One turn moves each row of this set onto another row. After a few examples, where does it send each row asked below?
Sib: [-10.6  12.4  12.0  -1.9 -20.9 -11.9 -16.1  29.8 -11.5   7.1  -9.5  16.1
   2.6 -12.5 -10.6  12.2  15.3   7.0  15.9]
rodeb: [ -5.3   4.4  20.5   9.2 -25.2  -3.1  26.2  -9.5   9.6   5.2 -11.2 -18.3
   1.2  10.5   4.9   3.2 -19.6  -6.0  -7.6]
keza: [-13.9  24.6  18.3  -5.5  -1.2  -8.9 -19.3  23.0   9.4  -1.2 -14.4  -3.4
   1.5   4.6 -25.3  18.3   0.5   4.7  -0.3]
feva: [ -5.8   3.5  -3.0  16.1  -2.2  12.4   7.6  -4.0   7.4  -5.3  -3.4  -8.0
 -41.0  15.8   8.9   7.3   1.4 -14.2  -8.9]
Vilo: [ -6.9  13.1   2.4 -16.1  -3.3 -14.7 -25.5  26.8   4.1  11.8  -9.0  18.8
 -10.5   1.7  -5.4  16.2  15.1   3.7  15.1]
sego: [  1.6   6.1  12.5  11.6 -25.4  -3.9  23.6 -17.2  18.6   5.4  -7.2 -16.0
   1.0  10.3  -0.3  12.5 -21.5  -2.3  -7.7]
Muzi: [ 20.9   1.3 -13.1  -8.0  16.4   0.8 -15.3   3.9  12.2  -9.2   9.1  -1.9
 -13.8 -17.2 -24.1  23.7  -9.4  -5.4  -2.6]
bes: [ -1.3  11.4  -2.2  -6.0 -11.9 -12.4 -14.1  19.2  22.9  -1.7 -20.7  -8.4
   9.2 -18.6  -1.8  18.9  23.2  13.1  -1.8]
Pipov: [  3.4  -4.7   1.6  -4.0  -9.9 -13.9 -14.6 -16.1  -7.9  18.3  -1.6   0.5
  -4.6  24.8  19.2   4.4 -29.7  -5.2   7.0]
Zoso: [ 12.0   3.2  -4.9  -6.0  -6.0   4.7  15.9 -15.4  16.3  -9.5 -11.2  -7.7
  -0.5   5.3  31.3 -12.6   9.9   2.2  -9.3]
zit: [ 16.7 -12.0 -11.2   5.9  -2.1 -12.2  -8.1 -26.0  -0.2  -8.0 -11.2  -5.6
   5.5   9.7  26.9   4.1  -4.3  13.3  -8.6]
gov: [  8.5  -1.1  -2.7  -4.8  -9.1  13.3  13.0 -18.0  20.1 -13.0 -10.0  -7.6
  -2.3   3.7  24.2 -16.1  14.4   0.9  -6.3]
rusut: [ 12.2 -15.4  -5.1 -21.8  15.3   1.5 -24.6   9.9 -11.2   3.1   6.2   5.3
  -8.5 -12.5 -20.5   8.0 -12.9  -4.6   9.2]
gabo: [  1.1  -1.1   3.0  17.8 -34.3  13.5   7.4  -1.9 -25.3  -0.1  -1.9  -1.9
  -4.6 -11.0  20.4 -13.3  -0.6  -3.7   2.6]
nelip: [ 14.2  -8.2 -15.5  -7.7  -2.9   5.9   4.9 -19.0  14.2  -6.9 -10.6  -6.0
  -2.3   5.0  30.3  -9.4  10.8   7.0  -7.6]
masal: [ 17.9   7.7   2.8  21.6  -3.6   6.3 -15.8 -17.2  -9.7  13.3  10.3  -6.9
 -21.8   8.5  18.9  16.7  -3.5  -3.0 -12.8]
febuk: [ 12.8  -8.0 -16.3  -0.5  11.0 -12.0 -13.8   5.5  25.5   1.3   8.9  -7.6
  -5.3 -20.8 -13.1  21.2 -16.4  -8.6  11.4]
kotup: [ 16.1 -18.9  -6.9  -3.9  22.3  -5.6 -15.9   5.5  -0.7   4.4  14.5   8.5
  -1.6 -19.3 -11.5   8.7   1.2   0.8  18.5]
toz: [  9.7   3.2   3.9  21.1 -13.7  -1.0   0.2 -12.5 -29.8   7.8   3.2  -4.0
  10.3  -0.9  28.4  -4.3  -3.2   2.1   7.8]
nok: [  2.6   7.0  -4.3  17.9  -1.1   4.9   9.1  -3.5   2.6  -4.6  -2.8  -3.4
 -40.5  15.8  14.4  10.8   0.5 -10.2 -13.8]
rege: [-10.3   0.6  20.4   9.7 -25.9   1.2  26.1 -11.9  12.8  -3.0 -11.0 -15.0
  -1.2  12.5  -3.1   0.6 -15.5  -6.1  -2.9]
buza: [ -4.3  21.8   6.0 -20.7  -3.7  -1.6 -27.5  21.8   4.2  -8.8 -15.1   4.5
  14.4  -8.4  -3.6  -4.9  15.9   8.8   5.8]
vanon: [ -3.9 -11.0  16.2 -14.7  -5.1   3.8   4.6 -13.1  -0.5   2.6  -3.0  16.6
 -18.0  29.9   4.0 -11.7  -5.7  -3.6   5.5]
pek: [  1.4 -10.2  10.3 -17.1 -13.7  -4.7   2.0 -13.7  -5.0  11.7  -2.0  18.9
  -9.6  28.9   8.0  -6.9 -17.6  -0.4   9.4]
nane: [ 22.7  -3.8  -3.7   7.9   1.4   1.0  -6.2   2.5  12.8  -0.3  15.5  -8.2
  13.2 -40.0 -10.4  10.0   0.4  -0.8  10.5]
Zezo: [ -1.4  -1.5  11.1   8.0 -34.9  13.4   2.8   0.1 -23.4   1.4  -3.7   0.5
 -13.6  -3.7  20.5 -17.5  -3.8  -8.4  -3.5]
pem: [ -6.8  22.2  13.7 -20.6   1.6 -10.6 -19.7  16.0  15.4  -8.4 -16.4   6.2
  13.6   5.4 -17.3   7.4   7.4  11.7   3.3]
fod: [ -4.5  18.9  14.0  -3.8 -30.6 -15.1 -10.1  20.6  13.2   2.4 -13.9   3.1
  15.4 -18.2 -12.8  18.1   9.1   9.6   6.3]
zule: [  6.6 -20.0  -0.3  -1.8  -4.7 -15.8  -7.1   7.1   3.5   1.0   5.2  -1.4
  17.4 -26.5 -18.3   7.5 -20.6   0.2  21.5]
kel: [  2.4 -10.2  16.4 -14.6  -8.6  -2.3   2.2 -12.6  -5.8   4.5  -4.4  20.2
 -19.7  31.2   8.1  -7.5  -9.9  -0.1  -1.9]
lavol: [-14.5  31.3   7.7   8.1  -5.5  -2.8 -19.0  30.2   1.1  -8.0 -13.1  -8.4
  -3.2  -8.6 -16.5  16.4   8.2   0.0   0.5]
nekag: [ -5.8  -0.3   9.1  10.2 -34.0  18.6   4.6   0.1 -18.2  -4.6  -1.4   1.4
 -15.7  -2.9  15.3 -20.5  -1.0 -12.2   4.5]
ruvi: [  2.4   5.2  -3.5  21.2  -1.7  10.9   4.1  -4.2  -5.0   7.9   4.5  -3.4
 -40.5  14.9   9.4  16.2  -0.7 -11.2  -8.0]
zuf: [  8.6   5.5  -2.8  -8.2  -5.4  -7.8   5.4  10.1   3.4  -4.5   2.1 -10.8
  22.7 -26.2 -20.0   7.4 -24.8  -8.5  18.3]
Rin: [ 12.8  19.4   3.4  21.9 -24.4 -13.1   4.6 -20.9   7.3   2.2   2.4  -7.8
   2.7   8.3  12.6  16.6 -27.4  -4.0  -3.1]
puna: [  8.6   1.3   6.6  -7.3  -2.6   7.3 -11.0  17.1 -19.9   9.5  13.3  -3.0
   4.8 -26.2 -20.8   3.6 -17.0 -12.7  17.9]
Kopo: [ 21.4   2.8 -15.1  -2.1  11.5  -1.8   3.0   3.0   9.3 -19.5   2.0 -10.2
  13.0 -31.4 -13.9  12.0  -1.0   1.7   4.6]
berif: [ -0.6  17.0   0.6  -5.5   4.9  -8.5 -19.7  22.5  18.7   9.4 -10.1   0.5
 -10.7  -6.1  -5.3  27.9  26.8   7.5   0.3]
Bem: [ -7.3  24.8   0.9  -2.4  -6.2   3.3 -29.8  27.8  -3.1 -13.7 -13.2  -0.1
  -1.3 -15.4  -4.8   2.9  18.9   4.9  -0.7]
Mipa: [ 12.9  -1.9  -0.1   3.4  -6.3  -2.5 -18.2  11.8  -1.8   9.3  22.3   9.2
  -6.4 -27.2 -17.6  11.6 -18.2 -13.1  21.3]

rege -> gov
zit -> masal
buza -> lavol
Now these:
febuk -> kotup
Zezo -> rodeb
bes -> berif
nelip -> ruvi
Kopo -> Muzi

One turn moves each row of this set onto another row. After a few examples, where does it send each row asked below?
fif: [-22.0  22.0  22.8  13.9  -9.1   5.5  -6.6  13.6  14.3  -7.1 -11.1   2.2
 -14.7 -27.9   0.1  -3.2   6.7  -5.7  -2.6]
mun: [ 24.4 -18.8  11.1  -7.8   1.9  20.6  -7.5   4.8  -9.6   6.2 -31.4   8.3
  -5.4  -5.1 -12.0  -3.4   5.0  -4.1   6.7]
relu: [ 17.4 -10.1  15.6 -10.4  15.5   8.5 -14.7 -19.2  -0.8   0.5   6.4  -3.0
  20.5  -0.6  -3.3  -1.1 -22.1  23.6 -15.7]
togi: [ 24.4 -11.2  -4.3   8.4 -11.9   0.1  -4.3   9.1  -6.6  -8.1 -36.6   2.3
  13.5  -5.4  -0.1   6.1  14.5  -1.5   5.1]
mafut: [-19.1   7.8  -5.3  21.4 -12.4 -13.0  -4.5   8.4  10.6 -15.7  -5.6  -6.6
  -1.0 -15.9  -3.1  14.7  23.0 -13.0   5.7]
tepa: [ 10.5 -17.5  21.6 -14.8   9.1  26.7 -11.6  -1.7 -18.4   9.8 -22.3  14.3
  -6.8  -5.8  -9.9  -5.7  -6.4   4.4   7.9]
nuv: [ -3.0   4.6  26.5  -1.2   9.5   3.1 -14.6 -14.1   8.1  -7.9  17.5  -5.5
  17.1 -10.0   2.7  -4.8 -17.2  24.3 -24.0]
Rizat: [ -1.1 -15.1 -10.3 -10.5  14.8  15.7   1.9  -3.1 -15.2  14.2 -14.0   3.8
 -12.7   4.2 -13.0  12.7  -8.7 -11.8  22.0]
Resir: [-10.5  -7.8 -14.8  -3.7  18.3   3.6   4.9 -28.2   6.3   8.6  11.7  -8.4
  -6.1   1.9 -14.8   7.3 -22.2  -1.0  12.3]
tubut: [ -0.9 -13.6   7.2 -30.5   0.8 -18.6  -6.0 -28.8  -1.8 -16.1   9.5   5.4
  11.5   5.0  -6.2  -4.2 -18.9  20.6   0.3]
pivo: [ 19.3   0.0  21.0  -1.9 -11.1   0.0 -20.7   8.9  -1.3  -4.4 -34.7   7.7
  10.2 -23.8  -7.7   0.1  12.3  12.2  -4.7]
lago: [  6.8   1.9  33.9   0.2  -8.1  18.8 -15.0  10.1   2.2  -3.1 -26.7  11.4
  -7.2 -23.7  -3.9 -13.6   4.4   5.0  -6.0]
lem: [  5.3  -9.8  31.9 -14.6  14.1  13.7 -12.8 -21.1  -2.0   9.2   5.2   3.9
   2.0 -11.3 -12.2 -13.8 -14.5  22.8 -10.2]
kod: [-30.5   8.8   6.9  -3.5   2.2 -11.9  20.6  -7.5  21.4 -25.0 -18.1   8.1
   9.0 -12.1  12.5  14.4   2.6  -7.7  -7.9]
Gos: [  2.7  -9.5 -24.4  13.1  -7.2  -4.0  -0.4   0.4   2.7  -8.8 -19.5  -5.0
   4.1  -4.9 -11.0  18.9  16.5 -17.4  18.4]
dabi: [ 18.5   3.8  12.9   9.1 -17.8  -1.1 -10.9  14.7  -2.3  -9.7 -35.7   3.7
  12.9 -19.0   3.8   0.3  12.1   7.6  -4.6]
visil: [  7.0 -13.9 -15.8  -0.2   5.7   8.5   5.3   5.1  -4.5   8.3 -17.2  -3.2
 -12.9   3.8 -14.3  13.4   6.2 -21.3  19.0]
Kiza: [  4.9 -17.5  28.1 -22.2   7.5   0.9   9.6  -6.6  -0.6 -16.0 -33.1  17.9
  17.5  -5.4   5.3   5.3   7.6   6.3 -14.6]
Bafip: [ -7.2 -10.0  -3.3 -26.6   0.9 -21.9  -3.5 -29.5   0.7 -15.1  10.9   2.1
   8.2   6.4  -5.8   0.0 -21.7  15.6   5.5]
kap: [-12.2   3.4  38.2  -1.7   0.0  24.0 -14.4   1.6  -4.9  -3.3 -14.7  15.1
 -10.1 -21.8  -2.6 -14.4  -4.7   9.3  -3.9]
fefif: [ -7.1   8.4  -5.2  19.4 -12.9 -16.0   1.1  18.5   2.7 -12.1 -17.4  -7.7
   3.6  -9.8   4.7  15.3  20.6 -10.1   3.1]
Mafit: [-31.0   7.4 -11.0   4.9   9.8   6.8   6.2  -1.5   1.9   5.2  -1.6  -1.4
 -20.0  -6.5  -5.3  14.3  -9.0 -16.3  19.6]
fot: [-30.6   6.8   2.9   8.7  11.2   2.3   3.6 -24.6  15.6  -4.8  22.7  -8.3
  -8.4 -10.3  -7.1  -1.0 -16.4   1.1   1.7]
ruken: [ -9.1  -2.6 -14.0   6.0  14.6  -1.1   1.5 -21.4  10.2  -5.8  22.6 -15.7
  12.0   4.6  -1.6  12.4 -21.1   2.9  -3.7]
Zosel: [ -7.2  -8.2  14.6 -25.0  -2.7 -17.4  -7.7 -28.5   1.0 -21.1  11.8   6.6
   9.7  -0.6  -3.8  -8.2 -16.3  22.2  -4.3]
zedob: [-22.7  11.1  -7.9  13.0  -1.4  -1.2   6.1  10.9  10.7  -1.7  -5.4  -7.6
 -17.7 -11.0  -4.8  14.7   6.4 -22.3  13.0]
rutu: [-16.0  -1.8   9.7 -20.5  -3.8 -20.0  -7.1 -27.1   6.5 -23.9  16.0   3.8
   7.9  -2.6  -1.5  -6.4 -18.1  19.1  -1.2]
Taku: [-16.7  -3.8  -9.6 -14.2  11.1 -14.7  24.8  -8.8  11.9 -11.7 -23.5   4.4
   9.6   1.5   5.3  27.4   0.4 -12.2   1.9]
dusak: [ 12.3 -17.4   3.4 -17.5  20.6  10.0  -3.9 -25.6  -3.9  15.4   0.7  -1.1
   1.0   1.2 -17.6   0.6 -21.3  12.2   3.9]
paga: [ 13.5 -13.7 -11.1  -6.5  18.5   5.2  -3.6 -23.6   1.8   2.4  10.4  -8.8
  17.7   8.5  -5.3   8.5 -24.1  10.8  -3.3]
Nukub: [ -9.0  14.0  22.7  11.7 -14.7  -9.3 -17.7  14.8   7.7 -12.3 -15.7   1.1
   3.5 -28.1  -1.7   4.1  22.6   4.9  -7.5]
fude: [-22.3   4.5  31.2   1.6   8.4   7.8  -8.9 -19.1  10.1  -5.4  18.2  -0.1
  -5.0 -18.1  -5.5 -13.5 -10.7  16.0 -12.9]
zat: [-17.8   0.3  31.5  -9.5   0.2  -2.7  10.9  -6.4  13.2 -27.2 -23.7  16.1
  14.1 -16.2  12.4   0.8   6.8   5.0 -18.8]
viv: [-17.3  -2.4  -1.5 -21.5  -1.7 -23.4  -2.5 -30.5   7.5 -21.4  15.4   1.5
   6.5   1.1  -2.9  -0.9 -20.7  14.2   4.5]
vot: [ 27.6 -15.1  -9.4  -0.7  -6.6   4.0 -11.0   0.0  -4.3  -1.8 -36.0   4.5
  11.4  -9.5 -12.7  10.3   9.8  -1.7  11.8]
dol: [-19.7   8.4   7.1   9.5   9.8  -2.9  -5.3 -16.9  14.4 -12.5  27.3 -12.3
  11.6  -6.1   4.0   3.8 -16.1  10.9 -15.8]
Poge: [ -1.5  16.4  12.0  15.4 -17.1 -10.9  -6.7  20.2   3.9 -12.5 -24.6  -2.0
   7.3 -21.4   7.7   5.7  17.7   3.2  -6.0]
pul: [ 10.1  -8.9 -15.9  15.7  -9.0  -7.6   3.3  12.0  -5.0  -9.6 -23.5  -6.3
   7.3  -0.9  -0.2  15.2  18.7 -12.0   9.5]
mez: [-37.5  18.8  18.7  10.9   0.1  12.9  -3.0   2.6   6.7  -6.0  -2.5   5.2
 -17.4 -23.4   1.3  -2.4  -6.4  -3.1   4.0]
peto: [  5.5 -20.0   1.3 -25.5  14.4  -7.3  17.9  -7.6  -1.3  -6.7 -32.0  10.3
  15.4   6.1   1.5  19.5   4.0  -3.8  -2.0]

fot -> lem
relu -> ruken
Now these:
Gos -> Nukub
mun -> zedob
pul -> Poge
Zosel -> Bafip
tepa -> Mafit
peto -> kod

